One vector is turned by the same rotation once a step. Each row is the vector after some number of steps, and that number follows the row.
The counts run from 0 to 118.
[136 193 133 147 148 108  85 156 118 180 121 176 115 146 138 143 121 106
 114 103  98 176  92 115 138 121 117 116  83 153 129  88 137 117 184 166
 148 173 134 157 139 116 119 120 107 134  97  90 107 151 137  84 141 141
 124 130 144  88  97 143 158 142 140 154 100 125  87 107 114 136  64 105
 167 169  86 114  88 171 129 157]
49
[135 140  80 131 154 123 120 119 163 109 126 132 116 127 137 135 132 158
 142 102 127  94 163 149 148 128 146 107 153 151  76 140 134 109 117 112
 102 138 127 171 124 194 138 115 147 162 110 131 146  81 120 109 106 100
 113 118 130 164  86 150  88 135 142  53 150 146 121 158 136 149  85  75
 114 125 176 146 195  90 130 121]
25
[125 142 175 129 149 106 113 163 133 144  99 107 151 137 154 113 106 101
 148 137 105 141  95 135 162 133 136 179 145 188 110 117 156  90 156 157
 166 159 131 149 159 113 101 125  82 122 125 114 106 121 162 130 167 153
 147 160 132 151 139 141 149 144  83 119  30 172 103 125 150 123 114 120
 100  90 139 136 161 128 128 158]
19
[141 141 107 144 189 116 105 101 143 118 148 154 107 127 150 149 183 157
 107  96  90  85 129 167 157 122 133 114 139 109  79 128 165 111 133 123
  81 132 121 141 106 169 123 115 190 131  76 104 142 106 119  82 104  98
 135 118 123 118 118 143  88 118 171 100 185 155 139 151 160 137  81  82
 164 146 138 153 148  96 112 138]
26
[141 112 108  88 150 133 135 150 107 119 115 154 101 140 106 131 180 168
  65  87 116  86 156 117  95 138 123 127 144  70 104  85 129 130 120 136
 104 117 140  92 123 121 118  81 129 121  96  85 141 161 123 101  93  97
 130 136 147 108 160  92 159 133 134 195 210 106 155 130  52 129 124 103
 145 158  96 137 104 160 107 103]
0
[116 103 150 151  64 156 151 159 130 126 120 137  94 117 128 116  88  88
 155 158 147 170 169 114 139 133 141 106 152 167 167 158  69 165 107 157
 136 130 127 115 166 127 159 138 130 141 149 149 173 103 112 190 127  88
 137 134 170 156  93 128 105 123 104 125 121  97 115  95 106 116 179 142
 118 138 141 115 144 123 121  81]
7
[138 148 106  63 105 149 152 116 132 121 120 113 108 121 164 117 172 143
 112 141 111 124 172 137 129 113 108 143 177 105 124  69 117  87 133 120
 136  86 145 117 184 132 124  98  80 126 120 150 141 123 149 176 104 146
 134 155 141 171 120 138 157 147  83 174 113 150 165 136  82 149  89 155
 111  43 150 108 120 122 102 129]
74
[130 111 105 174  86 140 124  98 138 163 166 143 123 103 139 144  79 102
 187 156 136 150 110 164 181 115 136 109 106 114 123 170  77 150 117 128
 102  85 111 134 122 147 157 168 163 136 142 188 140  58 137 130  98 145
 143 116  98 153 100 158 137  92 146 102 110 104 128 103 199 121 131 153
 135 115 159  94 138  94  98 161]
65
[148 133  58 150 138 129 123  92 138 120 156 172 103 127 142 168 157 127
  96 105 156  93 112 160 138 126 146  66 118 136 114 135 117 146 142 148
  85 140 106 129  75 161 164 104 178 148 102 136 149  99 114  94  97  79
 140 108 126 111  82 129  74 102 179 112 194  94 144 117 105 140  89  87
 167 154 142 153 144 110 113 130]
110
[124 133 154 170  88 148 107 119 162 115 138 157  69 106 153 135  88 114
 128 149 112 147 149 147 140 101 126 131 128 157 154 167  82 164 111 153
 103 158 120 110 153 133 168 154 133 120 138 151 176 103 137 181  88 112
 126 148 163 163 114 120  78 111 125 115 135 116 114  77 124  94 185 114
 152 176 143 134 108 104 116 116]
8
[105 120 186 122 100 149 147 161 129  62  97 131 138  92 116  89 135 141
 155 130 187 107 146 115  79 114 148 155 138 178 126 146 153 120  62 132
 157 114 127 129 114 153 130 123 113 126 122 121 164 148  74 144 134 111
 131 143 159 116 149 128  74 128 115 115 161 133 129 147 127  78 206 100
  84  99 146 164 142 123 154 106]
86
[108 153 126  91  79 128 131 115 147 138 122 124 150 132  91  94 157 130
 152 128  68 182 125 127 130  96  94 152 114 103 122 114 141 108 117 114
 133  85 130 105 150 155  99 158  82 126 127 171 117 130 101 124 123 171
 108 114 133 148 148 138 180 127 129 122 130 180 107 168 180 134 120 164
 113  58 107  67 126 123 154 124]
16
[122 136 168 215 136 104  62 101 138 168 137 145 132  99 118 172 103 110
 111 143  72 167  85 138 183 101 123 147 107 144 139 151 120 135 120 134
 138 177 109 125 118  77 153 170 146  99 137 169 121 102 150 133 136 135
 133 105 123 134 135 111  91 112 122 107  79 146  74 100 177  89 135 133
 165 193 124 142  87 143 127 168]
93
[149 181 149 112 131 157  94 144 117 149 114 156 113 126 172 134 163 115
 112 114 107 115 100 144 114 148 122 170 108 150 120  78 121  69 169 119
 140 153 132 136 158 132 130  75  99 121 113  86 125 124 153  84 158 130
 170 164 111 105 103 147 132 164  99 143  78  97 130 106  99 130 121 127
 117 114 156 154  86 149  89 177]
76
[157 109 131 124 166 154 110  89 164 116 138 137 137 118 145 151 160 170
  99 109  69 115 102 147  94  95 106 167 103  53  85  96 131 102 138  77
  93 101 117  81 110 112  96  99 104  82 106 126 112 114 152  91  73 187
 139 148 105 137 139 102 154 114 141 144 134 150 147 112 150 126 145 122
 128 119 120 141  86 128  92 180]
71
[116 162 130 138 107 107 112 141 145 147 101 137 140 140 150 106 109 108
 175 135  93 143 112 149 186 148 113 153 134 184  93 115 138  84 159 124
 134 128 137 153 161 164 131 132  97 147 127 139 129  99 144 111 127 146
 139 144 138 145 103 196 146 131 103  69  62 163  86 144 181 124  91 140
 124  61 160 106 169 110 127 153]
20
[110 121 157 192 151  98  98 137 117 189 131 138 158 124 105 118  78 136
 158 148  96 157  85 115 120 135 105 145  85 131 142 177 108 135 149 121
 147 176 124 123 115  97 141 166 172 110 143 108  93  97 122 116 186 158
 109 114 109 119 134 135 129  94 137  83  81 164  83 130 185  93 148 135
 143 185 120 118 121 146 154 149]
94
[127 128 127 124 201 128 111 160 141 160  96 181 124 134 108 125 107 153
 152  86 154 107  92 124 141 132 147 119  63 164  99 128 149 149 139 129
 133 139 147 135  85 160 111 130 129 143 110  75 126 129  98  75 111 125
 116 143 162  81 145 148 106 113 169 104 166 126 129 106 133 101 127  78
 144 179  94 148 164 118 149 139]
54
[118 151 159 164  84 111 117  95 148 120 131 123  95  96 149 156 107  90
 146 161 104 170 119 140 178 101 126 130 134 154 175 145 126 156 103 166
 119 146 141 146 149 144 154 194 149  89 148 213 157 104 141 169 127 117
 136 108 137 158 131 141  95 109 136 116  79 127  70 115 152 126 133 150
 132 130 148 113 105 100 123 119]
92
[113 144 151  88  96 164 170 181 104  78 110 131 135 101 133  88 144 128
 163 121 195 111 155 120 100 147 141 146 132 175 139 109 136 105  92 162
 159  94 135 124 136 166 138  93  99 135 126 110 158 137 112 151 111 107
 132 147 148 102 127 151 105 141 123 142 158 101 145 122  84 117 171 100
  79  65 129 147 129 117  98  98]
2
[149 169 136 109 104 122 124  70 121 159 146 132 114  92 127 138 155 149
  84  96  55 161 102  91  85  86 111 147 116  74 153  86 163 107 144  94
 117 131 118  93 126 111 104 127 107 124 109 134 106 170 121 127 102 182
 113  97 148 125 161 105 154 138 146 188 124 159 135 126 118 142  92 134
 162 113 107 104  46 166 138 133]
44
[127  91 161 167 144 123  83 107 102 122 137 122 131  95 168 191 116 100
 117 163 151 120 125 132 118 142 155 131 117 160 155 181  93 131 121 125
 131 174 122 125 101  67 164 116 166 106 136 128 130  96 151 138 169 114
 157 132  94 158 116 122  68  92 131 123  81  98 129  89 103 114 177 114
 136 171 150 185  93 135 120 141]
36
[122 117 177 145  89 125 110 178  79 143 115 154 137 141 108 121 169 104
 118 142 116 143 127 126 135 145 110 147  96 146 150 124  86 148 100 174
 138 139 116 104 148  91 159 116 143 102 125  89 134 155 133 125 149 109
 147 117 137  69 133 116 143 116 113 158 116  63 121 104  95  85 158 125
 153 173  90 155  71 182 110 118]
5
[131 154 151 102  55 175 140 143 132  79 129 159  99  96 145 105 173 134
 131 125 152 127 141 147 150 107 136 112 155 153 145  91 123 142  78 180
 109  87 116 143 142 165 141 133 127 139 109 146 171 132 126 156  81 108
 152 132 167 115 117 162 126 114 128 141 174  75 121 100  96 128 155 102
 110  67 146 125 104 132  75 108]
3
[ 98 125 207 150 100 102 115 133  89 132 118 131 149 130  91 117 164 117
 104 138  93 153  96 112 140 113 101 175 117 134 146 136 143 142  96 180
 140 136 108 106 124  94 135 159 151  63 123 123 128 160 103 125 158 123
 131 113 133  83 192 103 143 117 124 157 106 109  93 132 144  93 138 133
 140 157  86 128  69 155 133 115]
89
[151 123 162 131 132 163 126  91 114  70 151 142 102  80 133 158 191 135
 107 113 156 101 117 142 108  97 165 140 113 100 146 124 152 153  86 147
 110 114 108  95  84 126 149 140 153 100 118 131 119 162 121 135 109 136
 159 111 117  97 155 121 111 102 152 155 159 104 136  90  93 104 175 103
 133 131 113 163  57 132  96 139]
115
[144  76  97 191 136 117 110 104 149 172 147 126 117 138 151 155 123 119
 132 154  91 147 105 157 157  97 117 120 107  64 114 165  72 163 139 100
  87 114  91 103 129 110 158 160 157  98 134 145 122  94 166 109  91 131
 131 110 111 156 119 137 153 102 173 107 109 125 116  95 160 148 127 142
 152 182 124  90 112 141  97 162]
66
[132 111 115 117 109 144 160  90 122  55 153 116  94  64 119 147 174 141
 114 126 177  98 163 135  99  98 160 114 144 112 130 138 144 148  91 128
 106  78 142 115  87 153 146 125 143 122 129 148 149 137 112 162  93 122
 127 106 133 129 134 109  92 112 147 137 177 101 150 108  80 133 161 112
  98 105 145 142 117  92 138 103]
114
[138 103 123 174 107 106 133  99 112 100 154 110 100  95 150 187 138  92
  86 163 143 130 142 133 148 118 143 108 150 124 177 154  86 156 112 165
 118 144 125 125 118 100 178 126 154 112 144 166 153 107 154 175 147 100
 132  82 117 166 105 120 109 114 115 156 109 102 124  92  83 122 128 159
 132 158 124 159  77 130 124 127]
35
[116  84 178 180 112 127  99 141 141 158 125 157 156 148  90 100  80 159
 169 137 116 153 104 109  96 120 107 149  79 138 140 181  81 140 110  92
 125 151 106  94 143  87 133 159 142 106 132  95 126 137  96 104 122 127
 113 130 121 114 148 106  93 110 135 104 128 126 113 108 182  80 215 136
 152 189 119 125 106 166 146 135]
10
[122  93 107 145 187  90 106 187 114 150  88 117 149 194 129 139 104 137
 126 138 111  97 136 115 154 163 124 131 134 144  75 149 128 106 177 109
 141 183 137 150 159 110 109  82 137 134 125  87 124  94 140  98 183 100
 133 148 107 139 115 111 135 143 112 114  92 151 125 150 132 127  90 128
 150 171 115 152 192 137 139 106]
23
[101 135 175 117 138  91 115 143 130 141  90  98 138 112 141 125 133 120
  88 145  56 131 109  98 166 121 114 164 161 111  89 115 152 120 145 157
 147 144 133 127 157 110 115 124  99  81 132 143 110 145 165 148 161 154
 140 141 153 153 167 108 183 153  95 146  43 168 111 127 118 132  88 124
 142 127 112 125 114 136 129 127]
18
[119 106  86  91 124 110 178 140 116  77 114  98 154 119 112 104 181 165
 134 125 166  92 180 135 127 148 147 113 144 123 120 141 162 122 111 141
 118  81 130 129 118 158 155 112 145 158 121 136 152 111 108 150 157 108
 141 112 119 148 144 143 118 149 137 115 180 126 155 185 107 135 120 123
  94  73 138 140 183  84 153  77]
29
